Turns, then the turns between two rows, first turn first; the first pair answered
Q578 (before |-> after):
[ 3.29 -0.75 -5.04  1.22  1.88  0.60  0.76 -1.04  0.78  4.72 -2.69  0.11
  0.23  1.66 -1.41  1.01 -1.82 -0.70  0.78  1.13 -0.44 -1.61  0.70  0.38
 -0.27  2.20 -2.08] |-> [ 1.49 -1.15 -1.98 -0.10  2.88  0.30 -0.55 -2.29 -0.48  4.39  0.65  0.89
  1.66  0.60 -1.23  1.19 -0.79 -1.53  2.18 -2.54  0.64 -1.47 -1.75  2.03
  0.87 -0.75 -4.91]
[-0.30  0.71 -0.68  0.89 -0.96  0.23 -0.61  1.22  1.95 -2.34 -2.73  0.04
 -0.85 -0.39 -0.24  0.07  0.49  0.09 -1.34  0.34 -0.09  0.72  2.08 -1.18
  0.93  2.44 -0.34] |-> [ 2.39 -2.30  0.01  0.34 -0.55 -0.45 -0.35  2.05  0.21 -1.80 -0.42 -0.41
 -0.20 -0.62 -0.83  0.69 -0.15 -0.73 -0.99 -1.86  0.01  0.57 -2.73 -0.15
  1.12  1.02 -0.52]
[ 0.79  0.98 -1.07 -2.14 -0.13 -0.47  0.10  1.58 -2.32 -2.51  3.22 -0.89
 -0.82  0.36 -1.78 -2.29 -1.35  0.29 -0.38 -0.72  0.18  2.85 -2.17  1.89
  0.76 -0.81  1.22] |-> [-2.50  3.31 -0.40 -2.25 -0.20  0.25 -0.61  0.02 -0.52 -3.08  2.30  0.42
 -0.56 -0.46 -1.44 -2.80 -0.45  0.96 -0.40 -0.19  0.46  3.05  1.06  1.64
  0.96 -0.73  0.03]
[-2.42  2.48  0.17 -1.83 -0.82  1.19 -3.13 -3.82 -1.25  0.42 -3.87  2.83
 -2.27  1.93 -1.86 -2.44 -2.86  0.23 -0.32  0.32  2.97  0.87  3.26 -3.92
  1.78 -2.35  2.24] |-> [ 2.81 -1.20 -1.08 -2.15 -0.26 -0.37 -1.97 -0.95 -3.25  1.19 -2.99  1.36
 -3.10  3.08 -2.76 -1.16 -4.44 -0.56 -1.13  0.20  2.54  0.30 -2.14 -3.89
  1.50 -1.81  3.68]
Q514 (before |-> after):
[ 1.00 -1.96 -0.69 -0.28  1.02 -0.73 -0.43 -1.02  0.06  0.57  1.87  0.34
  1.87  0.03  0.62  2.65  2.28 -0.09  1.83 -1.20  0.99 -0.57 -2.83  1.01
  0.48  0.47 -2.52] |-> [ 0.95 -1.79 -0.83 -0.26  1.21 -0.80 -0.17 -1.09  0.17  0.87  1.95  0.56
  1.93  0.10  0.56  2.61  2.25 -0.04  2.05 -0.88  0.94 -0.83 -2.51  0.96
  0.30  0.56 -2.20]
[-3.77  3.17  0.59  1.11 -0.75  0.87  1.28 -2.95 -1.69 -2.27  1.79  2.00
  2.72 -2.16  2.42 -1.60  1.55 -0.94 -0.78 -2.63  2.85  0.53 -1.33  3.28
 -0.67  0.82 -0.86] |-> [-2.03  2.38 -0.19  0.42 -1.17  0.35  1.86 -1.62 -2.78 -2.74  2.32  1.41
  1.92 -2.03  1.80 -1.39  0.68 -1.04 -1.01 -2.89  3.44  0.94 -3.72  3.61
 -0.80  0.82  1.01]
[-5.36  1.22 -0.45  2.52  1.12  3.09  0.35  0.24  2.59 -0.96 -3.11  1.32
 -2.50 -0.39  1.80 -1.20 -0.46  0.91 -0.40  2.33 -1.18  1.70  2.40 -0.75
  1.41  0.74  0.82] |-> [-5.78  0.89  1.00  1.44  1.21  3.56  0.77  0.65  2.03 -2.41 -2.03  1.36
 -3.72 -0.22  1.67 -1.38 -1.37  0.29 -0.45  0.31  0.28  2.38  0.29 -0.36
  1.43  0.05  1.98]
Q684 (before |-> after):
[ 1.35 -4.01 -2.83  0.05 -1.27 -2.49 -0.24 -1.19 -0.55 -2.28 -0.59 -1.48
  0.81 -0.38 -1.60 -0.12  0.46 -2.23  0.30  2.07  1.02 -1.42 -2.19  0.38
 -0.02 -1.40 -0.76] |-> [ 0.53 -4.43 -3.08  0.45  0.08 -0.81 -0.46 -1.51  0.27 -0.82 -2.11 -0.55
  0.05  0.53 -0.46 -0.37  0.25 -1.58  0.65  3.78 -0.46 -2.46  0.04 -1.53
  0.43 -0.27 -1.73]
[-0.25  0.92  3.18 -2.42 -0.68  0.87  0.21 -4.51 -0.83  3.13 -0.37  2.30
 -0.38  0.30  0.44  0.86  3.58  1.74  1.39 -2.83  0.49 -2.09  0.21  0.62
 -0.12 -4.90 -5.59] |-> [ 4.17 -1.56  2.05 -2.66 -1.79 -1.55  1.21 -1.69 -3.00  1.20  1.24  0.16
 -0.43  0.16 -1.20  1.00  1.83  0.69  0.37 -3.54  1.80 -0.79 -5.78  1.90
 -0.80 -4.52 -2.05]
[-2.06  2.71 -1.44  0.49 -1.95  1.80  1.73  1.59  1.99  1.05 -3.44  0.80
 -3.71  1.10  0.59 -0.25  1.62  0.07  0.52  2.23  0.28  2.04  3.62 -1.67
 -1.83  0.22  2.28] |-> [-3.13  3.87 -0.34 -0.50 -3.01  0.33  1.00  0.88  1.54 -1.02 -1.79  0.41
 -2.27 -0.64 -0.60  0.13  3.37  0.14  0.63 -0.01  1.81  3.69  2.55  0.54
 -2.28 -1.84  2.09]
Q663 (before |-> after):
[ 3.30 -1.30 -2.98  1.42  0.04 -1.20  0.46  2.05 -1.11  1.65 -1.51 -1.00
  0.15  0.59 -0.26  0.45 -0.54  0.61 -0.59  3.01 -1.70 -1.37  0.64 -1.53
 -0.19  2.35  1.19] |-> [ 3.24 -1.46 -2.72  2.08  0.80 -1.33 -0.60  2.19 -1.46  1.87 -0.43 -0.87
  1.00  0.49 -0.15  0.39 -0.81  0.04 -0.25  2.96 -2.13 -1.50  0.80 -1.31
  0.54  2.52  0.44]
[-1.99  1.21 -0.33  1.37 -0.77  1.50  0.38  0.23  0.74  0.16 -1.59  1.17
 -1.39 -0.11  0.75 -1.00 -0.25  0.45 -0.83  1.80 -1.10 -0.54  2.23 -2.44
 -0.03  2.94  1.05] |-> [-2.76  0.83  0.23  2.23  0.92  1.37 -1.70 -0.17  0.66  0.48  0.99  1.77
  0.52 -0.40  1.51 -1.04 -0.14 -0.63  0.00  1.91 -1.37 -1.20  1.55 -2.15
  1.04  2.85 -1.07]
[ 1.09 -2.60  1.86  2.81  2.13  1.91  0.04 -0.53 -1.05  0.92 -0.82 -0.55
 -1.17  0.48  2.61  0.37 -2.42 -2.94 -1.46  4.70 -0.38 -0.09  0.35 -2.48
  2.23  3.87 -3.08] |-> [ 2.00 -3.62  3.24  2.13  2.55  1.86  0.41 -1.05 -1.94  1.83  0.45 -0.85
 -0.59  0.21  2.38  0.67 -1.95 -3.29 -0.81  2.50 -0.24 -0.68 -1.74 -1.85
  2.48  2.69 -4.38]
[-1.00  2.59 -0.51  0.46 -1.80 -0.73 -1.58  0.94  0.75 -1.29 -1.12 -1.07
 -0.22  0.82 -1.85  1.04 -1.35 -0.89 -2.30 -0.13  1.70  3.54 -0.18 -2.02
 -0.76  1.39 -0.10] |-> [-1.56  2.49 -0.63  0.95 -1.01 -0.71 -2.60  1.18  0.61 -1.48  0.17 -0.45
  1.21  0.40 -1.29  0.80 -1.40 -1.55 -1.95 -0.08  1.44  3.30 -0.02 -1.98
 -0.01  1.71 -1.29]

(2 to 4 turns a pair)
[ 0.97 -1.98 -2.00  2.30  2.63 -0.52 -2.52  2.85 -0.69 -0.91  1.85 -0.39
  1.99 -1.45  0.51 -1.35 -0.84 -0.72 -0.83  1.97 -0.15 -0.09 -1.52  0.07
  0.37  2.39  0.15] |-> [ 0.99 -2.86 -0.94  1.79  3.27  0.86 -2.33  1.14 -0.30  1.71  0.76  0.85
  1.08 -0.41  0.86 -0.89 -0.49 -0.52  0.19  1.92 -1.51 -2.57 -0.46 -1.41
  0.64  1.58 -2.02] | Q663 Q684
[ 3.55  1.76  0.37 -1.45 -3.21 -2.63  1.98 -0.47 -0.43 -0.29 -2.63 -2.69
 -0.83 -1.50 -2.70  1.98  1.76  1.59  0.09  0.20  1.00  0.99 -0.90  1.14
 -1.44 -1.27  1.10] |-> [ 4.36 -0.45 -1.61  0.95  0.16 -2.46 -0.50  3.19 -1.06 -1.27 -0.20 -2.34
  0.23 -0.81 -1.59  0.64 -1.07 -0.47  0.12  3.39  0.45  1.24 -1.87 -0.17
  0.35  2.36  2.40] | Q663 Q663 Q514 Q578
[-0.64  2.34 -0.96 -0.52 -1.62 -1.42  1.22 -0.84  0.96  0.02 -1.67 -0.76
  0.31 -1.16 -1.83  0.43  1.84  1.62 -0.50  0.47  1.32  0.44  1.50  1.37
 -0.90 -0.63  0.35] |-> [ 1.39  0.14  0.24 -1.84 -0.89 -0.42  2.37 -0.63  0.43  1.75 -1.45 -0.16
 -1.43 -0.14 -1.63  0.94  0.95  1.38 -0.25 -1.31  0.67 -0.78 -1.32  0.66
 -0.67 -1.67  0.52] | Q578 Q684 Q578 Q663
[-3.95 -0.57  1.32  0.32  0.73 -1.27  1.18 -0.86 -1.27  3.82  1.54  2.18
  0.93  0.51  2.45  1.06  1.55  4.15  2.40 -1.11  0.06 -1.26  1.90 -3.04
 -2.38  0.18 -5.35] |-> [-2.71 -1.66  2.96 -1.50 -0.19 -0.81  3.22 -0.50 -2.08  2.83  1.77  1.45
 -1.74  0.68  1.93  0.36  0.42  4.00  2.05 -3.92  1.18 -0.01 -0.79 -2.66
 -2.94 -1.45 -3.66] | Q663 Q514
[-7.26 -0.53  0.76  0.16  1.78 -0.04 -3.43  0.63  0.78 -1.71  2.30  2.64
 -0.25 -0.76  3.12 -1.58 -3.00 -1.37  0.05  2.11 -1.68 -0.25  1.32  0.67
  2.84  3.35  1.27] |-> [-6.98  0.45 -0.46  0.06  0.16 -0.76 -2.05  1.00  0.97 -3.25  1.10  1.63
 -1.26 -1.26  2.27 -1.67 -2.93 -0.58 -0.97  2.71 -0.93  1.39  1.58  1.42
  1.70  3.73  3.56] | Q684 Q578 Q684 Q514
[-3.71  2.63  0.23  0.01 -1.85  0.48 -0.75 -2.86  2.52 -0.87 -3.24  1.17
 -1.40 -2.08 -1.81 -1.25 -1.95  1.11 -1.48  2.65 -0.14  0.91  4.62  1.09
 -0.25 -1.72  0.73] |-> [ 0.27 -1.22  1.74 -1.98 -2.20 -1.03  0.68 -1.63 -0.48 -0.70  0.32  0.04
 -1.90 -1.86 -3.04  0.05 -2.89 -0.37 -0.89 -2.55  1.42  0.78 -4.14  3.13
 -0.23 -4.45  1.17] | Q578 Q663 Q578 Q663
[ 1.86 -0.96  1.58  0.45  0.86 -0.64 -0.94 -2.01 -1.11  5.24  1.80  0.49
  2.51 -0.50 -0.16  2.18  2.43  0.67  1.77 -0.43 -2.35 -3.82  0.88  0.16
  0.99 -1.58 -5.61] |-> [ 1.96  1.06  0.94 -0.80 -1.97  0.03  1.93 -2.85  0.30  5.59 -2.19  0.27
 -0.68 -0.46 -1.06  2.32  3.19  2.70  0.48 -0.19 -2.01 -3.20  3.24 -0.64
 -0.66 -1.99 -3.91] | Q663 Q578
[-0.31  2.29  1.25 -2.48 -1.70  2.43  1.42 -3.29  3.70  2.42 -5.68  1.00
 -4.62  0.07 -0.82  0.08  1.72  1.45  0.36  0.02 -0.59 -1.16  6.43  0.10
 -1.84 -2.01 -2.25] |-> [ 1.34  0.73  2.59 -5.09 -3.41  1.25  2.64 -1.82  1.60 -1.23 -2.40 -0.74
 -5.85 -0.69 -1.93 -0.34  0.20  0.25 -0.09 -4.21  2.79  1.83 -0.84  2.94
 -2.28 -4.28  1.00] | Q514 Q684
[ 2.21 -1.25 -1.74 -0.59 -0.60 -0.24  0.94  1.20 -1.13  0.71 -1.63 -1.68
 -0.79 -0.67 -0.66  0.01 -1.51  0.77 -1.19  1.57 -0.90  1.25 -1.32  0.12
 -1.07  2.21  1.35] |-> [-2.68  1.45 -0.56  0.05  0.28  0.90 -0.96 -0.92  0.56 -0.54 -0.61  0.22
  0.90 -1.94  0.45 -1.00 -0.48  0.70 -0.22  1.78 -0.08  1.64  2.65  0.71
 -0.39  2.00 -0.79] | Q663 Q578 Q578
[-0.68 -2.42  0.10  1.12  2.75  0.52 -2.49 -0.62 -0.18  3.10  2.23  1.61
  1.67  1.37  1.63 -1.17 -0.67 -1.32  1.01  1.23 -0.72 -2.98  1.89 -1.27
  1.78  0.58 -2.89] |-> [ 1.52 -2.96 -0.64  0.28  0.79 -1.92 -1.95  1.02 -2.19  0.10  4.94 -0.40
  2.62  0.41 -0.01 -0.74 -0.54 -1.70  0.11 -1.18  1.38 -0.47 -3.36  1.21
  0.76 -0.31 -0.73] | Q684 Q684
[-1.70  2.16  1.74 -1.50  0.08  2.26  0.94 -0.63  0.86  0.52 -2.57  0.59
 -2.90 -0.03  0.49 -0.61  0.13  1.01  1.07 -1.38  1.31  0.61  2.09  0.33
 -0.04 -0.89  0.44] |-> [-3.55  1.76  1.69 -0.06  1.87  2.00 -1.05 -0.53  0.63 -0.29 -0.34  1.16
 -0.56 -0.35  1.70 -0.85  0.09 -0.30  1.69 -0.38  1.11  0.10  3.00  0.07
  1.24  0.02 -0.59] | Q663 Q663
[-2.32  0.09  2.91 -0.33  2.87  2.51 -0.47  0.32  0.16  1.66  1.76  0.85
 -1.84  0.98  2.35 -0.57 -1.96  0.06  1.26 -1.62 -0.57 -1.89  0.35 -1.55
  0.78 -0.07 -1.33] |-> [ 2.21 -1.54  0.64 -0.13  0.93  0.38  1.13  2.89 -1.52  0.32  2.08 -1.21
 -2.21  1.14  0.86  0.00 -3.03  0.09  0.18 -1.23  0.26 -1.15 -4.04 -0.82
 -0.35  0.74  1.41] | Q684 Q578 Q578
[-0.19  0.82 -1.81  2.09  0.56 -3.17 -0.34  3.47 -0.18 -2.34  0.68 -2.03
  1.57 -1.64  0.04  0.58 -0.05 -0.40 -1.12 -0.50  0.64  3.43 -0.78  0.92
  2.43  2.64  2.74] |-> [ 0.55 -0.95 -1.68  2.27  2.06 -2.02 -0.63  4.45 -0.26 -1.27  0.17 -1.58
  0.39 -0.52  0.64  0.05 -1.47 -1.03 -0.70  0.24 -0.53  2.27 -1.57 -0.78
  3.36  3.32  2.65] | Q578 Q684
[-2.48 -0.40  1.41  1.24  0.19 -0.18 -1.58 -2.84  0.90  0.97  2.30  1.85
  2.68  0.00  1.89  1.36  2.87 -1.99  0.68 -0.27 -1.18 -0.86  1.94  0.49
 -0.51 -2.16 -4.49] |-> [ 0.05 -0.22  1.03 -0.74 -2.79 -0.02  2.37 -3.25  1.23  1.90 -1.51  0.74
 -0.68  0.69  0.23  2.20  3.21  0.23 -0.37 -2.09 -0.89 -0.78  1.17  0.41
 -2.74 -3.82 -2.17] | Q663 Q663
[-3.05  1.22  0.40  2.31  0.92  1.68 -2.16  0.36  1.03  0.65  2.05  2.29
  4.61 -3.26  2.16  0.11  0.56 -0.68  0.71 -3.66  1.04  1.41  3.31  0.61
  0.32 -1.13 -4.48] |-> [-4.46  1.87  0.88  1.17  0.70  3.58 -1.07  1.66  1.43 -1.22  0.91  2.52
  1.60 -2.73  3.02 -1.76 -1.53 -0.94 -0.28 -3.81  1.96  3.14  3.49 -0.33
 -0.04 -0.19 -1.16] | Q514 Q684 Q578
[ 0.07  4.38 -1.87 -0.72 -2.84 -1.55  1.08  0.27  1.79  0.30 -3.00 -0.64
  1.69 -0.57 -0.94  1.38  3.30  2.13 -0.63  3.44 -0.11 -1.44  3.59  1.10
 -0.11  0.09 -0.49] |-> [-0.09  3.98 -0.59 -1.83 -3.44 -2.74  0.57 -0.16  0.88 -1.20 -0.21 -1.26
  2.97 -1.62 -1.71  1.33  4.06  1.37 -0.62  0.50  1.48 -0.30  0.59  3.33
 -0.11 -1.59 -0.78] | Q684 Q578 Q578
[-1.17  0.78  2.44 -0.85  2.04 -1.22  0.12 -0.84 -1.29  1.49  4.23  3.07
 -1.20 -0.39  1.96  1.30  2.20 -1.32  1.97 -0.41  1.10 -3.51  1.87 -0.67
  2.08 -0.09 -1.74] |-> [ 3.01 -1.25  1.06 -0.77  2.05 -2.00  1.21  1.15 -2.63  2.33  3.66  1.73
 -2.25  0.59  1.27  1.87  0.71 -1.63  1.78  0.01  0.48 -3.86 -1.28 -1.28
  1.84  0.76  0.33] | Q578 Q578
[ 0.67  0.08 -0.86 -0.77 -0.31 -1.88 -2.35  3.28 -1.59 -0.40 -1.02  0.32
 -1.66 -0.19  1.18 -0.13 -2.66  0.86 -0.42  2.78 -0.21  2.03 -1.37 -1.56
  1.45  2.46  3.48] |-> [-3.62  2.67  0.89 -1.10 -0.64 -0.75 -3.35  1.16  0.00 -0.69 -1.25  1.80
 -1.04 -1.23  2.21 -0.76 -1.41  1.07 -0.03  2.56  0.62  2.47  2.44 -1.30
  1.92  1.19  1.32] | Q578 Q578
[-4.30  3.41  3.38 -1.06  1.67  3.76  0.08  1.83 -0.26 -1.07 -2.11  0.83
 -3.79  0.59 -1.57 -2.67 -0.63  0.35  3.34  0.24  0.60  2.76 -0.33 -1.66
 -0.30  0.52  1.18] |-> [-0.57  1.63  4.01 -2.75  0.41  1.80  1.47  1.41 -2.21  0.31 -0.68 -0.35
 -3.19  0.26 -3.18 -0.99  0.18  0.51  3.53 -2.77  0.98  1.86 -5.28  0.14
 -0.96 -2.01  0.48] | Q578 Q514 Q578 Q663
[-2.66  2.82  0.13  1.73 -0.73  0.07 -1.96 -1.20  0.36 -0.28 -0.73  1.43
  2.04 -0.48  2.27 -0.25  1.33 -0.17  0.46  2.11 -0.13 -0.79  5.12  0.15
  0.27  1.04 -3.49] |-> [ 0.14  0.54  2.48 -0.21 -1.10 -0.48 -0.54 -2.73 -1.00  1.88  1.06  0.89
  2.09 -0.61  1.01  1.62  2.68 -0.31  0.96 -2.35  0.10 -1.94  0.59  1.13
  0.07 -2.07 -5.58] | Q663 Q663
[-0.19  0.63  1.98 -0.46 -1.63 -2.09 -1.42 -3.14 -0.46  0.51  1.47 -0.64
 -0.15 -0.88  1.08  1.36  3.57  1.79  1.30 -2.51  0.75 -2.11 -0.91  2.34
  0.37 -1.80 -3.01] |-> [ 3.93 -1.69 -1.47  1.20 -1.08 -3.50 -0.71 -0.53 -1.13  2.06  0.86 -2.21
 -0.18 -0.19  0.50  1.78  1.76  1.31  0.61  0.48 -0.69 -2.73 -2.25  0.91
  0.44  0.91 -1.16] | Q684 Q514
[-1.81 -1.63  0.37 -2.80 -0.26  1.40 -1.43 -3.11 -1.00 -1.18 -0.86  0.88
 -2.90  0.24  1.82 -2.37 -1.98  1.50 -0.41 -6.62  4.50  4.24 -0.41  1.12
 -0.27 -4.02 -0.17] |-> [ 3.27 -3.44 -5.68 -0.26 -0.24 -0.01 -0.48  1.12 -1.31 -0.67 -4.02 -0.73
 -3.90  1.68  1.97 -2.47 -4.40  1.44 -1.77 -0.20  2.72  3.95  0.19 -1.24
 -0.67  1.28  3.60] | Q684 Q663 Q514
[ 2.82 -3.39 -1.69  1.62 -1.47 -3.16 -3.23  2.62 -2.46  1.51  0.12 -3.82
  2.63 -0.14 -0.53 -0.30  1.90 -1.31 -1.03  3.15 -3.30 -1.13  0.80 -0.80
  0.66  1.26 -0.80] |-> [ 1.02 -2.32 -0.38  1.45 -0.40 -1.56 -3.29  0.79 -1.65  3.17 -1.06 -2.58
  2.18 -0.04 -0.02  0.19  3.08 -0.85  0.36  2.64 -4.18 -2.69  3.38 -1.52
  1.49  0.46 -2.78] | Q663 Q684
